In the rows, 128 means zero.
The same turns and mirrors carry the whole set onto itself and the rows of a family onto each other. Which other rows belong to the same family as each row named below? List them in the order they appear above.
These 40 rows form 5 families of 8 rows each.
z_321: [135 136 130 157 134 142 131 104  95 143 160 137 122 132 124 126 118 164
 140 165 135 129 129 129 126  98 103 150 148 121 123 153 103 150]
z_305: [137 140 133 130 103 122 144 125 115 127 127 163 139 171  90 127 109 120
 152 159 113 146 123 139 131 112 149 152 127 131 148 156 124 142]
z_375: [149 142 142 159 133 122 125 103 102 147 169 131 117 124 129 114 126 162
 138 148 130 135 131 135 130 108 110 138 146 131 125 158 108 146]
z_374: [118 124 122 147 126 151 103 168 134 132 112 113 129 130 138 127 116 123
 181 144 120 133 130 140  91 117 141 116 120 123 139 114 165 105]
z_498: [140 135 129 145 134 144 126  99 106 136 172 132 125 122 129 129 127 160
 129 154 132 127 125 134 133 112 115 155 139 125 123 166 102 150]
z_694: [142 136 134 135  93 108 156 132 108 127 134 152 128 187 104 135 117 120
 152 164 118 144 126 135 127 114 144 140 133 130 151 137 120 144]
z_796: [123 141 119 144 120 148 103 159 125 141 106 103 136 132 126 125 130 132
 174 135 123 137 127 139  96 129 142 107 111 124 154 117 164 115]
z_511: [135 143 130 121  92 131 152 133 112 131 121 151 128 186 117 128 118 124
 152 169 111 146 119 138 135 128 145 147 132 141 151 143 120 149]
z_850: [115 119 124 147 104 142 117 183 119 120 100 119 127 140 128 123  88 122
 190 146 147 139 135 138 121 120 131 139 105 145 126 138 148 149]
z_317: [104 116 113 147 119 126 125 129 130 113 129 116 100 118 129 139 125 119
 163 146 200 131 138 124 128 117 134 137 115 148 124 117 137  99]
z_394: [149 110 110 158 102 164 120 126 122 109 145 103 124 120 152 125 120 133
 163 157 161 115 155 133 131 140 113 146 112 124 101 110 134 123]
z_985: [117 116 156 114 137 124 134 106 123 125 139 127  94 124 140 121 140 131
 142 169 146 140 111 138 135 105 127 137 170 118 147 131 112 138]
z_335: [121 138 110 145 120 112 122 130 127  99 126 122 111 121 124 142 130 122
 162 141 194 140 144 122 125 130 127 130 120 140 119 109 132  97]
z_616: [121 128 134 135 101 155 115 176 120 117 101 132 127 147 129 107  90 124
 182 131 138 151 148 140 135 121 129 136 109 145 126 141 144 147]
z_189: [162 130 129 117 114 140 138 121 149 139 120 135 140 147 108 126 148 139
 144 140  91 146 121 133  93 105 141 118 123 137 134 133 119 139]
z_310: [126 125 113 155 119 144 114 176 121 136 104 108 132 122 133 131 116 130
 178 135 129 132 128 138  91 117 142 106 104 123 136 125 156 111]
z_448: [124 122 151 121 131 124 129  98 130 123 138 139 113 117 110 125 122 134
 141 166 151 136 103 140 130  93 120 148 170 119 130 136 107 132]
z_886: [162 113 129 131 119 145 140 117 144 133 121 132 142 154 113 136 148 129
 148 152  96 146 127 134  96  92 142 124 131 123 128 125 110 152]
z_442: [116 120 106 137 128 116 115 138 133  98 138 119 111 118 126 142 135 121
 150 135 190 137 142 138 130 118 130 131 129 155 108 117 124  99]
z_16: [118 119 115 141 124 122 118 146 133 112 125 116 113 104 140 128 142 117
 155 147 183 137 147 129 134 127 131 141 116 161 112 114 126  97]
z_706: [115 126 120 141 128 129 120 143 127 101 135 126 100 124 133 142 139 115
 157 152 191 140 149 120 131 125 134 141 115 157 117 121 136  96]
z_187: [141 111 111 152 112 147 112 137 119 120 149  91 127 117 149 126 127 134
 147 155 156 111 164 136 115 155 114 148 110 133 103 120 125 117]
z_313: [144 108 109 160 109 161 124 137 109 112 161  90 121 126 143 125 127 137
 151 163 170 106 148 130 132 147 122 142 115 132 114 125 131 123]
z_24: [133 120 121 163 107 147 125 142 122 125 150  91 125 118 153 133 127 134
 150 159 170 116 155 132 131 158 118 141 106 141 110 132 134 114]
z_591: [157 134 134 121 111 135 128 127 132 133 129 135 139 144 106 131 155 126
 127 152  91 144 116 137  92  99 145 131 123 134 147 136 108 139]
z_795: [120 129 125 144 111 142 116 179 103 118 101 125 131 145 119 114  94 125
 182 139 151 145 151 132 117 127 115 134 101 136 128 152 147 149]
z_713: [137 104 103 166 109 152 119 129 118 129 141  94 122 115 149 122 107 137
 149 147 168 112 154 134 120 137 117 143 107 129 105 123 121 117]
z_772: [124 111 155 118 136 118 133 103 127 124 140 134  94 122 116 124 123 133
 135 168 147 135 106 137 117  99 123 135 167 110 137 135 119 120]
z_80: [122 132 127 148 112 134 103 179 113 103 111 128 129 140 134 106  99 124
 176 128 139 154 152 150 121 126 126 130 109 147 121 150 139 151]
z_299: [140 131 130 164 127 129 130 109  99 142 177 124 119 127 120 127 120 168
 121 158 139 127 125 137 131 106 109 135 142 121 133 149 117 143]
z_547: [155 125 135 121 117 144 135 124 142 136 128 124 140 155 119 135 147 130
 125 160  88 146 126 125  89 106 129 129 125 132 143 130 112 148]
z_77: [136 141 148 126  93 138 143 133 120 121 135 152 130 177 113 137 125 122
 142 168 107 144 123 144 123 119 152 151 132 138 143 157 107 152]
z_597: [110 129 124 147 105 137 121 177 114 122 104 122 138 151 132 108 103 123
 175 129 148 144 148 135 119 133 129 131  99 157 132 160 139 142]
z_491: [115 101 145 123 139 129 132 108 128 115 137 133 100 117 119 121 131 140
 137 166 157 139 114 143 136  97 137 139 171 120 131 133 105 135]
z_776: [144 140 138 154 125 144 138 102  97 141 161 133 126 125 123 128 120 155
 126 165 138 126 114 131 130 102 106 138 151 107 132 153 108 132]
z_487: [124 118 146 110 138 118 130 106 125 116 152 134  98 116 124 125 130 130
 125 161 146 136 102 132 130 108 137 147 161 121 147 140 110 120]
z_653: [133 138 141 127  99 120 146 129 113 126 129 165 125 179 105 123 132 121
 153 167 110 146 133 141 122 119 153 150 132 143 140 155 115 136]
z_389: [119 115 118 146 120 153 107 164 137 135 110 105 134 133 148 114 131 117
 170 141 120 133 124 139  95 122 145 117 107 143 147 123 161 111]
z_135: [149 123 127 119 119 154 139 122 144 136 121 131 151 147 112 138 134 129
 132 152  88 142 120 130 100  98 137 129 128 111 150 131 117 143]
z_691: [117 131 125 148 122 151 103 170 124 118 122 104 127 129 142 121 139 127
 178 148 125 134 129 135  95 126 145 111 115 125 158 120 166 124]

Which other rows belong to the same family as z_498? z_305, z_317, z_713, z_597, z_487, z_389, z_135
Which other rows belong to the same family as z_189? z_796, z_511, z_616, z_442, z_313, z_299, z_491
Which other rows belong to the same family as z_187? z_321, z_374, z_706, z_795, z_772, z_547, z_653

